(in the rows, 128 means zero)
Which row each row swaps with, under one turn or mirror:
The rows were stretched afterwards, more along some directions than others.
q563: [104  93 106 157 130 117 124 111 123 116 135 111 124 138  96  99 152 121
  93 122  89 127  84 141 192]
q154: [137 108  98 113 145 105 152 117 146 166 113 122 128 145  97 119 123 111
  89 122 133 144 149 141 132]
q40: [100  90 114 133 126 113 134 102 109 114 126 102 116 127  87  92 151 136
 104 116  76 157 104 138 199]
q585: [ 98  89 108 121 138 106 125 117 112 109 112  92 120 122  86  89 158 138
 102 117  77 137  97 143 205]
q210: [143  94 144 145 159  85 173 183 123 112 169 102 142 124 100 137 149 115
  77 137 128 149 139 152 143]
q259: [121 124 141 121 159 110 161 154 122  97 158 127 145 126 126 133 146 115
  92 144 135 136 116 142 133]
q519: [129  87 156 134 156 107 162 162 118 117 152 104 145 138 104 128 162 120
  95 127 125 155 138 146 137]
q717: [127 104 105 124 135 105 136 117 143 150 117 119 112 150  95 111 120 106
  90 122 137 167 151 144 126]
q269: [131  92 102 130 143 105 140 124 136 164 114 102 126 149  69 102 123 125
  87 114 108 161 138 135 149]
q990: [122  85 151 125 153 100 155 182 115 115 152 102 134 144 111 122 159 113
  83 127 116 162 133 143 142]
q155: [ 92 102  97 133 129 115 112 109 102 114 124 112 106 128  93  88 156 131
 118 117  74 144 102 140 201]
q140: [138 111  99  95 131 120 140 115 152 156 119 131 124 142 107 121 117 107
  90 127 139 161 135 138 135]
q610: [151 160 132 154 126 146 131 142 154 141 149 143 114 139 122 127 131 119
 119 129 126 146 100 114 104]
q936: [133  95 137 134 173  97 152 164 115 114 132 117 150 142  86 132 140 125
  82 136 123 156 124 170 142]
q758: [129 102  93 114 142 109 135 116 137 160 109 121 135 145  86 106 127 112
 101 120 123 161 131 127 136]
q873: [106  96 100 134 129 113 112 112 121 120 123 111 109 131 103  98 162 132
 107 119  76 139  95 146 208]
q889: [169 141 132 131 150 131 152 136 163 152 172 150 120 143 115 144 129 116
  99 131 147 140 125 119  86]
q575: [142 118  99 122 144  99 139 116 148 149 112 125 141 142  87 100 126 100
 102 123 132 160 136 147 146]
q183: [119  94 139 148 149  84 168 174 113 106 172 104 138 155 105 132 142 123
  71 123 120 160 127 146 150]
q843: [130  92 101 117 150 104 152 131 146 166 117 123 137 155  91 110 116 113
  81 125 121 161 149 155 144]
q462: [165 146 118 130 138 118 140 159 178 121 169 147 117 135 123 130 125 120
 113 131 144 155 119 121 118]
q265: [131  97 107 122 134 101 135 123 147 146 107 106 133 132  89  98 129 109
 101 117 119 178 147 131 157]
q831: [127 111 138 136 155 110 149 164 109 100 155 108 141 128 112 150 152 108
  94 138 132 134 116 146 129]
q630: [ 99  97  95 135 139 119 124 107 108 125 129 101 107 127  99 106 154 118
  98 125  87 122 101 146 185]
q460: [164 152 132 126 136 140 120 144 174 130 170 148 109 136 117 150 135 129
 125 143 159 103 117 113 114]
q325: [ 97  94 106 132 123  90 135 118 118 115 134 102 111 128 100  96 151 120
  88 124  95 132 100 147 177]
q206: [127  95 138 128 153 116 158 173 113 123 154 107 143 145 116 141 150 105
  70 133 128 135 132 160 130]
q866: [133 120 135 129 162 121 157 144 116 108 169 134 152 151 116 138 140 119
  75 130 138 131 119 154 130]
q763: [179 139 125 153 134 127 144 149 158 144 179 138 122 146 110 154 139 108
 100 132 151 151 125 117  94]
q702: [ 83  98 115 123 134 107 145 118 113 119 122 103 114 123  96 108 135 134
  90 115  81 145 109 149 173]
q509: [128  99 147 125 160 100 152 173 129 125 173  86 137 136  92 144 161 105
  73 136 131 126 123 145 152]
q111: [ 91 100 103 119 123 113 121 110  99 121 123 105 118 132 104 110 145 131
  97 117  83 143 109 140 188]
q496: [168 156 119 136 132 139 113 138 156 135 149 138 126 127 123 133 163 122
 126 126 119 153 116 131 124]
q339: [156 138 138 124 133 132 131 148 162 144 154 149 114 134 113 128 141 120
 125 125 121 160 121 121 110]
q703: [157 135 129 143 141 141 125 147 152 143 155 126 113 117 103 130 154 125
 140 122 115 153 119 113 123]
q290: [122 110 100 125 137 105 136 121 154 151 117 132 122 145  91 104 117 115
  90 131 136 148 144 134 140]
q481: [ 99  92 109 128 131  96 134 123 121 111 132  99 120 125  85 100 158 118
  84 127  96 139 104 151 194]
q150: [158 126 118 124 137 132 137 134 158 150 175 124 109 136 107 142 148 136
 107 119 119 148 105 114 120]
q412: [112  97 130 112 160  95 156 164 109 113 143  96 150 134 108 144 143 126
  93 130 128 147 134 145 135]
q946: [117  90 152 133 148 113 151 172 115 109 145 121 138 144 113 136 147 109
  95 139 130 155 126 150 131]
q971: [157 120 139 142 135 104 155 170 155 158 152 110 132 117  97 136 151 116
 117 117 133 130 114 105 104]
q734: [ 98  84 108 117 133 104 131 121 103 107 119 101 112 134  86  97 156 127
  92 122  83 156 105 137 200]
q678: [124 117 149 141 142 106 160 162 109 109 145 109 147 151 112 126 143 107
  84 136 133 150 124 155 121]
q775: [159 156 119 129 138 152 122 134 145 153 144 158 101 140 123 135 134 130
 127 128 128 137 121 122 113]
q582: [155 114 129 152 158 125 132 143 163 149 161 139 125 146  96 123 137 137
  83 122 106 144 109 134 124]
q56: [128 106 133 135 146 104 141 154 112 106 166 110 129 126 101 114 162 108
 117 144 139 112 113 143 115]
q984: [115 100 144 146 168 132 170 154 109 141 145 125 149 159 112 138 137 125
  70 138 120 159 123 155 124]
q255: [172 131 133 145 148 113 146 148 164 135 174 149 112 132 118 124 137 128
 104 136 141 142 139 123 117]
q805: [175 153 110 149 141 147 117 147 158 139 165 142 127 134 115 152 140 107
 109 123 144 143 107 121 116]
q928: [138  89 107 115 135 101 153 138 157 154 117 117 139 146  95 110 128 105
  82 118 131 165 144 141 147]
q773: [130 103 100 108 136 111 142 129 148 145 115 126 125 144  90 108 115 119
  91 124 119 162 141 125 141]
q919: [ 99  85 104 127 137 107 135 115 111 105 136 103 115 127  94  95 150 122
  88 123  86 139  94 136 190]
q212: [ 99  89 112 127 131  99 130 112 127 112 125 112 113 132  98 102 147 128
  87 136  97 129  94 146 191]
q354: [175 134 115 133 146 135 127 141 159 144 177 141 116 127 101 147 150 128
 112 135 130 134 113 109 119]
q612: [135  90 137 111 171  98 163 166 122 111 158 111 156 131 106 142 156 117
  76 144 137 135 130 145 143]
q324: [135  97 140 129 161  82 166 176 117 107 178  89 137 138  80 121 165 111
  74 126 133 127 129 144 140]
q530: [102  94  99 145 125 124 120 115 109 109 135  99 120 125  99  89 162 120
 100 115  78 147  93 145 195]
q704: [127 102 104 114 142  87 145 126 150 161 115 115 128 145  81 108 115 111
  81 131 122 156 145 144 139]
q807: [120  97 151 143 155 105 151 165 116 120 167 101 148 148  98 129 153 121
  85 131 117 152 123 151 136]
q84: [103  89  99 121 127 111 126 115 110 108 126 100 129 123  91 103 164 125
 103 118  81 136  83 137 190]
q645: [159 137 132 129 133 138 139 163 148 135 152 146 108 137 111 138 130 137
 131 126 122 152 121 116 109]
q246: [165 145 138 134 134 136 127 150 172 134 154 140 125 129 116 139 144 128
 129 129 136 149 104 118 122]
q651: [137 115 104 125 135 109 147 120 136 158 103 126 136 146  94 103 121 123
 104 109 124 174 148 133 145]
q170: [144 106 100 114 137  93 149 129 142 145 115 120 131 141  86 115 116 113
  94 118 131 164 147 128 136]
q110: [157 141 118 151 143 132 129 166 162 121 165 136 110 126 104 137 134 125
 121 133 149 110 108 100 115]
q559: [123 107 101 122 136  88 154 129 144 157 115 122 126 143  94 110 108 110
  88 128 137 150 143 141 122]

Swapped with q775: q206
Swapped with q936: q582
Swapped with q990: q645
Swapped with q265: q40
Swapped with q325: q559
Swapped with q496: q984
Swapped with q866: q805
Swapped with q110: q324

Which row each row swaps with, under one turn or mirror:
The rows were stretched afterwards, more along some directions than others.
q450: [102 113 143 141 116 101 113 140 116 156 150 169 145 126 130 104 104]
q315: [ 93 135  53 123 128 144 140 127 106 141 150 113 120 108 186 121 142]
q487: [126 116 118 119 128 103 120 121 143 126 133 117 135 175 133 129 138]
q282: [144 139 175 135 142 126 128 168 106 122 101 133 147 118 132  95 122]
q359: [153 138  81 127 119 143 155 152 115 145 137 114 113 131 175 102 142]
q821: [ 93 144  99 136 145  92 108 124 157 135 136 151 120 132 159 116 130]
q632: [128 125 116 130 122 114 124 148 123 150 129 155 125 100 175 108 110]
q767: [ 63  81 124 123 129 131 134 125 123 114 119 114 110 107 133 138 131]
q714: [104 156  92 101 134 128 118 126  90 147 170 148 139 130 187 112 103]
q98: [ 95 113  85 132 133 148 116 145 103 126 159 109 101 119 140 101 141]
q899: [ 80 165  95 111 159 103 116 129 113 148 145 186 122 143 179 102 106]
q813: [ 86  85  82 123 102 103 123 123 114 135 157 134 130 120 164 123 127]
q967: [ 85  73 152  85 125 123 116 117 101 129 137 128 126 102 146 140  90]
q986: [103 160 102 148 138 109 116 166 120 147 127 172 113 103 187  84 126]
q540: [ 69 120 106 138 141 124 117 133  99 138 138 173 119 105 156 120 121]
q106: [123  96  94 110 117 142 135 117 116 116 147  86 133 174 128 129 148]
q622: [ 92 121  62 128 124 104 123 119 140 126 147 126  89 151 148 115 145]
q384: [113 139 136 148 144 112 133 161 141 136 116 158 104 144 114  96 145]
q760: [127 119  79 135 143 138 114 112 140 126 159 110 112 155 120 147 146]
q411: [106 122 156 100 116 101 129 146  85 149 136 183 149  90 163 132  69]
q332: [109 100 128 124 136 107 123 106 149 140 148 135 127 167 125 128 136]
q956: [130 152 120 132 134 133 101 149  90 141 150 149 154 130 145 115 115]
q491: [121 128 116 106 106 127 142 130 102 114 139  90 144 132 153 117 117]
q572: [100  93 150 114 118 127 146 124 116 141 137 149 131  88 155 148 105]
q672: [ 96 167  67 153 147 118  99 143 106 139 147 146 130 127 148 116 131]
q13: [132 117  90  97 127 128 154 136  95 132 118 126 124 116 180 123 120]
q20: [131  96 115 149 146 147 137 143 140 141 122 114 113 134 137 132 158]
q197: [ 89 133  76 136 130 113 108 124  99 139 174 159 134 162 144 112 127]
q588: [113 150 105 152 131 121 106 140 112 111 115 118 128 131 123 102 140]
q887: [112  94  98 160 140 128 106 143 127 145 125 126 132 117 149 122 147]
q544: [ 98  85 102 134 115 109 109 126 135 138 153 140 117 144 133 122 143]
q200: [141 149  99 136 135 119 129 150 121 137 158 107 122 171 129  92 148]
q234: [103 125  98 120 147 121 139 121 136 117 125 118  91 142 143 114 139]
q747: [ 77 137 113 160 164 103 107 148 130 156 111 166 126 121 149  90 133]
q271: [ 86 129  59 133 139 112 132 117 138 141 140 136  95 152 157  98 155]
q854: [111 112 109 141 121 124 104 149 111 146 163 139 138 127 161 113 130]
q408: [ 88 139 110 125 146 121 115 150  87 146 136 176 110  84 173 107 102]
q492: [119 162  92 139 148  91 109 134 150 139 134 144 107 147 161  92 141]

Swapped with q197: q899
Swapped with q588: q967
Swapped with q384: q200

